(in the rows, 128 means zero)
The rows below fall into families. The same turns and mirrors carry the whole set onto itself and the rows of a family onto each other. For each named row, which other rows are in its family? Write them in the order they are listed.
These 32 rows form 8 families of 4 rows each.
Sab: [131 121 147 107 119 126 126 109 127 112 112 131 141 119 147 111 113 132
 149 118 121  99 127 166  91 156 106 115 116 103 159 134 146 165 123 138
 101]
Niva: [133 126 141 116 126 130 133 118 135 106 136 129 156 115 129 115 121 152
 141 110 117  98 133 164 103 159  99 119 116 113 139 135 153 160 128 133
 103]
nus: [140  86 120 125 113 130 149 113  92 148 107 122 154 115 172  89 117 143
 145 134 136 167 128 146  95 126 100 140 123 148 121 100 129 165 156  92
 118]
dela: [147 134 136 132 130 127 133 115 153 131 137 144 128 141 162  99 106 107
 132 117 118 119 141 144 104 127 107 114 102 112 114 139  99 127 119 139
 124]
zuda: [151  92 114 123 123 152 111 116 122 156 113 130 130 143 112 122 121 108
 128 127 133 150 134 149 126 109 117 133 128 151 132  91 103 157 145 107
 125]
sofik: [140 118 151 127 133 123 120 116 154 135 125 144 137 135 171  95 105 122
 145 108 117 117 153 165 113 126 115 105 101 114 109 148 106 143 128 133
 112]
Ziko: [140 100 115 112 115 130 157 100  98 152 110 117 143 112 169 103 111 134
 147 155 130 159 129 126  99 134 100 142 110 144 122  96 136 162 153  94
 127]
Gadar: [147  86 106 133 118 147 122 120 120 151 119 127 154 143 106 122 126 126
 123 125 130 142 139 145 136 113 120 119 138 141 128 102 103 146 134  96
 125]
Doded: [151  85 109 123 120 149 111 113 114 160 113 131 145 138 114 123 132 123
 119 137 138 153 140 156 126 110 122 134 134 150 129 106 107 164 148 115
 120]
golef: [144 125 130 122 132 121 135 105 150 135 129 152 140 139 167  91 103 124
 138 103 123 123 146 162 109 118 115  99  96 116 110 144 100 133 135 137
 112]
tegi: [148  84 115 127 115 147 120 110 132 152 111 133 138 136 110 123 129 126
 128 135 125 130 133 144 128  98 122 128 133 154 129  99 108 159 157  98
 124]
rore: [135 124 139 111 115 137 126  98 126  99 133 129 140 119 134 109 118 132
 149 120 118 103 132 177  97 162  97 118 122 120 143 140 146 163 138 140
 102]
Vozo: [148  99 119 112 112 140 149 101  94 147 117 121 151 104 175 107 118 122
 136 148 136 156 147 120  98 124  95 140 126 152 119  92 137 159 144 104
 119]
vakin: [141 138 143 130 137 121 143 102 147 131 136 153 139 142 169  96 115 115
 141 115 119 113 158 146 117 125 109 108  96 124 112 137 104 135 130 134
 119]
Zefan: [147  93 109 117 111 138 153  99  96 140 115 112 153 110 169  94 129 134
 149 132 132 156 139 131  95 139  89 140 110 140 123  88 141 150 131  91
 125]
Pege: [136 133 148 133 127 117 142 122 148 143 130 156 131 137 165  98 111 119
 138 114 131 124 135 156 113 124 116 111  92 125 116 137  92 133 126 133
 109]
nom: [148  91 105 110 115 133 159 104  89 156 108 115 153 111 158 109 114 138
 144 143 136 158 133 143  94 135  90 133 133 136 118  87 136 146 143 108
 121]
nuz: [132 133 136 111 122 130 127 114 127 104 126 141 138 124 130 119 118 131
 152 123 112  94 133 146  95 163 108 119 129 119 150 133 156 164 129 125
 108]
desin: [148 140 127 130 132 119 137 113 151 126 133 144 142 138 169 102 110 116
 134 114 118 125 144 157 102 130 117 108 103 115 107 149  97 138 123 141
 104]
tunaf: [139 116 135 101 128 125 125 111 135 110 119 126 143 125 137 108 117 131
 147 127 121  98 125 170  95 167 100 130 120 111 150 137 152 169 136 134
 101]
fugap: [130 116 149 119 118 121 124 116 124 104 122 130 123 108 133 107 112 141
 153 122 118  96 118 163  97 160  94 124 122 122 143 131 153 167 131 131
 103]
Zafe: [148  79 113 130 117 153 123 110 130 163 109 137 153 143 111 122 132 125
 121 122 141 142 138 150 127 104 112 115 135 147 126 105 113 158 152 117
 117]
Tezis: [160  89 110 120 112 137 154 100  96 138 100 111 141 105 172 106 121 137
 137 139 135 163 136 141  92 125  97 138 116 145 113 100 141 162 148 108
 127]
pofod: [141 127 139 118 145 115 137 108 144 136 148 149 147 124 159 103 114 114
 144 102 121 118 144 156 102 133 110 112  99 123 114 142 100 122 119 138
 119]
Tul: [157  82 109 127 112 153 126 124 135 165 113 127 151 138 113 119 138 129
 132 130 131 145 142 154 123 110 105 128 135 149 116  91 114 147 152 109
 117]
leb: [148  94 120 124 109 158 121 119 124 155 117 124 145 129 120 132 128 116
 117 132 132 142 148 135 131 108 123 130 149 153 129 106 122 155 153 101
 119]
dati: [147  78 113 135 118 137 111 116 119 159 104 126 147 130 123 122 137 117
 129 129 135 146 120 147 127 107 116 131 133 141 143 108 109 149 162 106
 123]
vatal: [133 129 144 114 108 140 129 111 125  98 138 135 136 129 134 102 109 138
 145 123 116  98 133 162  89 162  94 123 118 120 146 127 147 165 126 133
 107]
pazi: [152  88 110 110 115 125 152 108  91 151 108 114 148 113 175 101 119 129
 137 134 136 152 135 138  88 142  94 142 120 138 111 100 144 159 150 101
 120]
rir: [147 149 144 113 131 122 134 110 156 127 132 144 135 135 176  94 105 120
 141 128 125 125 144 156 113 127 117 105 104 132 120 150 103 135 135 124
 116]
boref: [139 136 140 101 121 124 112 107 136  94 124 129 136 112 141 110 113 135
 143 136 117  92 127 157 102 146 103 112 126 125 153 134 143 162 135 130
 101]
vef: [154  99 116 122 114 139 152 108  94 131 100 114 140 114 166 102 105 136
 143 136 135 162 133 135 100 128  88 138 110 141 117  85 140 172 147  96
 123]

Same family as Zafe: golef, tunaf, pazi
Same family as Gadar: Zefan, Pege, fugap
Same family as dela: zuda, vatal, vef
Same family as vakin: Ziko, tegi, nuz
Same family as leb: Vozo, rir, boref
Same family as Tezis: Doded, rore, desin
Same family as Niva: nus, pofod, dati

The rows below fall into families. The same turns and mirrors carry the whole set onto itself and the rows of a family onto each other. For each named row, which other rows are in its family? Write them in the order they are listed.
These 15 rows form 3 families of 5 rows each.
L: [143  96 106 127 146 120 123 127]
Q: [136 137  93 112 155 116 105 129]
N: [115 161  92 131 142 119 126 104]
G: [143 160 119 149 136 140 137 104]
V: [154 105 109 124 148 133 113 131]
M: [147 110 122 150 142 138 141 106]
Y: [129 170  99 127 148 120 121 112]
A: [124 108  95 123 146 132 104 131]
K: [129 150 113 152 137 139 145  93]
Z: [158 121 124 147 136 146 133 116]
W: [109 145  97 123 166 122 110 116]
U: [139 104 115 148 125 136 124 130]
E: [124 129  87 116 147 106 113 125]
H: [118 161 117 147 156 119 134 108]
D: [135 136 129 162 131 128 142 115]

Same family as A: W, U, H, D
Same family as Q: G, V, Y, Z

The rows below fall into families. The same turns and mirrors carry the whole set onto itself and the rows of a family onto each other. For each named row, which other rows are in its family? Write them in the order they are listed.
These 27 rows form 9 families of 3 rows each.
padi: [110 139 128 106 117 108 123 118]
mepi: [126 121 148 147 113 117 145 137]
renul: [136 106 110 147 108 140 140 145]
nolef: [123 137 140 148 145 116 121 120]
rozo: [124 121  85 122 123 137 120 124]
Pumi: [117 123 117 108 105 156 140 135]
pipo: [144 142 136 142 143 126 119 121]
Fon: [131 121  93 136 135 145 113 133]
boni: [142 125  94 142 122 134 128 150]
lezi: [129 117  94 133 109 150 142 136]
genas: [120 119 128 112  93 125 137 147]
zir: [133 140 139 150 129 107 134 139]
Vefus: [111 136 133 107  99 121 144 132]
Raso: [133 147 131 100 123 124 114 129]
pera: [104 118 113  99 132 127 131 142]
pasa: [125 130 137 159 124 125 150 122]
naf: [124 141 121 104 107 114 127 150]
baki: [128 118 124 153 127 157 147 127]
legel: [107 146 137 104 111 125 126 127]
soguv: [106 122 140 130 149 113 138 131]
Gomub: [123 136 136 161 137 132 133 118]
danu: [147 131 102 122 132 146 113 132]
gimiv: [127 129 122 155 141 116 129 112]
feb: [112 135 156 127 117 133 147 124]
Ribu: [118 107 104 139 149 137 134 138]
zuk: [112 139 124  98 120 121 112 132]
der: [125 125  92 128 118 156 123 133]

Same family as mepi: renul, genas
Same family as feb: Pumi, baki
Same family as pipo: Raso, danu
Same family as pera: soguv, Ribu
Same family as naf: boni, zir
Same family as zuk: nolef, Fon

